Each path below is one point turned by a fixed rotation once a step. After each direction that follows a path, write how fast that rotation turns it, in degrees per step (0 if it stays still).
Each turn is a multiple of 5 degrees from 10 to 175, or 0.
Each row of a path follows its step; steps can be skipped.
path 1
step 4: [  8   8  -2  -9  -2   0 -22  17  10 -14  16 -14 -31   6  10   1 -26  -4
  -5 -13  11 -19  -1  -9 -14   4   2 -31 -25  19 -16   1  12 -13  -5 -25
  36   4 -11   5  31 -25 -24 -18 -19 -21   0 -10  -8   3  20  16   6  -9
   2   8   9 -10 -15]
step 5: [ 15   6  24  -1  -5  -7  23  17  31   0  11 -22  -6  -3   2  12   2   5
 -28  14  -9  15  16 -17 -20  11   8 -19 -20   4 -49  -4  -8  -4   6  -6
  22   9   0   9  22  -1 -26 -17 -15 -12  10  -9 -10  -5   0   3  10   2
  18   3  -2 -31 -20]
step 12: [ 18 -22  -3 -12  14  14   7  -4   7  -7 -17   5  -9   8  10  -5  20  -7
 -12  -7   9  20 -10 -15  13   7   2 -38   4  -9   1 -14 -14  12  11   5
  31 -11   7  -3  58  -9 -15 -11  -7   9   2  12  17 -11 -21   5  14  -7
  21  -7  -6  30 -12]
step 14: [ 16 -16  35   5   1  -4  -8  16 -11  -8   4  -7  -8 -13   0 -11  -1  33
 -28   4  -7 -15   5  -2  10   8   3  -6  -8   2  -8 -12  19   5  -4 -24
  26 -21   4 -26  29  17 -24   3  16   5 -25 -31  17  18   6  16  12 -15
   1  10   7 -21 -16]
step 15: [ 13 -17  15 -16  41   1  15   3  13 -16   7  -4  12  -1   1 -10  16  18
 -21   1   1 -16   6 -16  23  17 -35 -17 -16   1 -21   4  14   2  -1 -20
  30   0  -4  -8  20  -7 -18 -20  -8  -6  -8 -13   1  28  -1  19  -5 -24
  -1 -24   7   6 -14]
step 17: [ 28  -8   3   4   7   5  -1  25 -20 -11  13 -10  -5  -3  11  -2 -10  -4
 -19  -1 -11 -11  11 -15 -18   6  12 -33 -35  10  -2 -11 -23   6   3 -23
  15  -3   5  -8  15 -24 -14   1 -25  -2 -12   4  -9  -6  -6  10  27   9
  29  34  -4 -31 -17]
step 19: [-11   9  24   9  16 -33   0  -3  -7  20  11 -36 -23 -20  -4  -1   9  -3
  17   5   4   8 -11 -10  31  16 -17 -30  -9  14 -25 -13 -14 -17  26   3
  15  -6  -3  17  27  -9 -12  -8  14  -8  -4 -23   9   4  -6  15  18   4
 -10  18   1   1  -6]
step 20: [ -6  10   8   2  -1  -2  12  17 -27  23  13 -13   7 -12  -6  -3 -12  27
   2   6   4 -16  -2   3  27   6  20 -27 -17  39 -23   1  -8   6   2 -11
   8  -8  13   0  30 -15 -21 -26  -4 -17   0  -6  28   7 -27  16   9 -22
  -3  18  -6 -11   7]
Directions:
[-7 -3  4  0 -5 -6 -2  2 -1 -4  1 -5 -2  2 -3 -8 -3 -7 -4 -8 -2 -1 -2  3
  1 -3  2  2  2  6  1 -3  7  1 -4  4  7  9  0 -1 -4 -8  3  4 -1  1 -1 -1
  5 -2 -6  4 -2  1 -2  4 -7 -3  1] -> 115
[ 3 -2  4 -8 -3  3  2 -1  1 -1 -7  1  2  1 -4 -3  3  2  0 -8  2  1  4  0
 -4 -5 -3 -1  9 -5  5  4  2 -1 -1 -2  0 -3  7 -3  1  5 -1  6  3  5  4 -5
  3 -5 -2  4  2 -5  8  2 -1  9  4] -> 25
[-3 -2 -2 -2  0 -3  5  6  5  3 -2  1 -1 -3  2  6 -4 -4  1 -1  5  1 -3  0
  0  0  0  3  6 -2 -1 -8 -1 -6  3 -4 -3 -3 -4 -5  0 -8  1 -5  2  1 -1 -3
  2  0 13  3 -3 -2  1 10 -4 -2  6] -> 120
[ -3  -1   4   3  -3   6  -2  -6   1  -6  -1  -3   1  -2  10   6   1  -2
 -11  -1  -1  -8  -3   2  -2   3   0   3   4  -1  -2   1   2  -4  -1  -6
  -2   0  -1  -1   1   8  -6  -2  -8  -3   1   0   5   1  -2   0  -7   6
   4   0  -2  -3   0] -> 110
[ 3  5  3  1 -2 -1  5  2  0 -2 -9 -1 -1 -7 -4 -6  6 -2  1  3  3 -6 -1  2
 -1  1 -3  1  2  4  4 10 -4  2  0 -1  1 -5  2  0  6 -9 -1  1 -5  3  3  7
  3 -1  3 -2 -7  4 -8  0  3 -2 -2] -> 85
[-6  1 -4 -8  4  2 -6 -1  0  1 -6  6 -7  1  0 -2  7 -4 -2  1 -1  0 -2 -6
  5  6  2 -5  4  1  3 -1  6 -4  5  0  1  2  2  6 -8 -2 -1 -5 -6  9  1 -2
  1  4  1 -2  1  0  0 -2  5  0  1] -> 120
[-3 -5 -1  1  5  2  4 -1  8 -3  4  3  1 -5  1  5  5 -2  2  3  2  0  3  3
 -2  1  2 -1  2  6 -8  8  1  6 -5 -1  4  7 -1 -2 -7 -3 -2 -6  6  0  8 -1
 -2 -5 -1 -5 -4 -4  3  1  0  5 -2] -> 135
path 2
step 1: [ -1   7 -30  -1  17 -11  13   3  -4  -8  28   3  -3  -1 -24 -27   1 -13
   2   7  21 -20  -6   7   4 -29  -3 -16   6  25  18 -14  -9  -9  10   7
 -19 -11  18  26 -12   1 -14 -10 -14   3   0  -6 -24 -27   4 -39 -12  24
 -20  35   7  -5  12]
step 9: [  6 -10 -12 -25  10  31  18 -14 -22   0 -14  22   1 -34  -2  -7   3  -3
  15  -6  27  24   9 -11   0 -45  16 -14  11 -19 -13   9 -12   5   0   3
  10  36   8   9 -10  -1  13  10 -25   1  -2   5  18  -4  14 -14 -17  19
 -21   1  -2 -27   9]
step 10: [  9  35 -34   7  16  -4  -7  20   2   5  -3   2 -23   5  -8  -4   9   1
   0   1  15  -9   8  -6  -6  19  33   7  -1  -9  13 -28  -3 -23 -13  -4
 -18  34   1   3 -23 -20  13   3   7 -12  44 -19   1  -8  13 -19 -21 -23
 -15  20   0 -10   5]
step 13: [ -7  18   6  -9  -3   1  13 -13   8 -10   8 -30 -22 -10  20  -2 -31  44
  -5  11  27  -7   1  -2  10  20   7  -4  -5  -8   6   2  30 -15 -12 -15
   8  15   3   1 -45  20 -24  16   6  19  11 -17   5  -9   1   6 -30   1
   2 -24  14  -1   1]
step 15: [ -8   8   9 -31  11  -7  14  10  -4  -4  -1   3 -14 -38  14  14  13  16
  18   5   9 -12 -25 -12  -7 -22  -1   9 -11   1 -16  -1  10   3 -20  12
  -3 -18   4  -9   1   4  -4 -11  -4  18  45  -4   0 -12 -24 -19 -43 -27
  32  12 -10   2  11]
step 16: [  3  19  -9  -5  15 -21 -16 -29 -20  26   2 -12  -1 -11  10 -30  10 -25
 -23  21  25   2   1 -20  -3  -6  -2  34   8  -3  11 -14  30   9 -19  20
  20  11  10  -2 -10  -7   2   4   5   8 -11  16 -21 -11   8  28 -24  -7
   8 -23  -7  -7  25]
step 17: [-25  13 -15 -16  -3   5 -18  16  -9 -11   0 -13   2  -4  28 -34 -14 -28
  13  25  35  14 -17  10   8  -1 -32 -18  -8 -12 -27 -13 -18 -17   8  -6
   1   5   4   0   4   9   8 -25 -19 -12  -1  -1   1 -35 -17 -14  -8 -12
   4  12 -18 -18   8]
step 18: [-24  43 -28 -29   2   9  24  12 -21   8 -10  -7   7 -19 -13   7  -1   1
   8   3   6  -1   4 -19  18 -19  16 -27   5  18  15  -6  35  -7 -27  -5
   1 -11  -2  15 -26  -9  13 -16 -29  12 -21   7 -24 -11  12  -8  -5   5
  -4  14   3   6  10]
Directions:
[  6  -5   1   5   2   2   5   5  -4   3   2 -13   3  -1  -3  -3   0   6
   2  -1   2   0  -1   0  -1   2  -2  -2  -8   8   0   0  -4  -4   1   0
   1  -2   5  -3   1   5   6  -1   3  -1   7  -6  -2  -9   0  -1  -1  -6
  -2   4  -2   2  -4] -> 155
[ -3   3   0   6   2  -1 -10  -3   4  -1   2  -4   1  -7   4   0   6   0
  -5  -1   1   5   1   3  -3   4  -2   0  -9  -4   3   3  -2  -3  -3   0
   6   5   3  -2   1  -6   0  -3   6   3  -6  -4   2  -1   1   8   1   5
   0   2   6   6  -2] -> 130
[-1 -1  4  2 -3 12  0 11 -1  3  1  4 -1 -5 -1 -5  6  2 -5  2  4 -3 -1  4
  3  1  6 -7  5  2 -1  2  4  0  0  3  1  2 -1 -2 -3  4  2  6 -4 -2  3  1
  6  3 -1  5  2  3  6  0  4  6  0] -> 70
[ 1  0  1 -2 -6 -3  0  0  8  4  1  3 -1  3 -1 -4  4 -8  0  3 -3  6  2  2
  2 -5  0 -3 -3  0 -1  6 -3 -1 -9  2  8 -7  1  0 -6  0  4  1 -2  2  2  3
 -2 -2 -9  5 -7 -5  2 -5 -4 -3 -2] -> 40
[ 1  2  5  1 -5 -5  4 -4  3 -6  4  2  7  0  5  6  3 -1  2  0  5 -7  4  4
  0 -1 -4 -9 -1 11  0  2  5 -5  4 -5  5  5 -8  4 -5  2  2 -1 -1  3 -1 -1
 -4 -2  1 -1  6  0 -1 -2  3 -2  1] -> 65
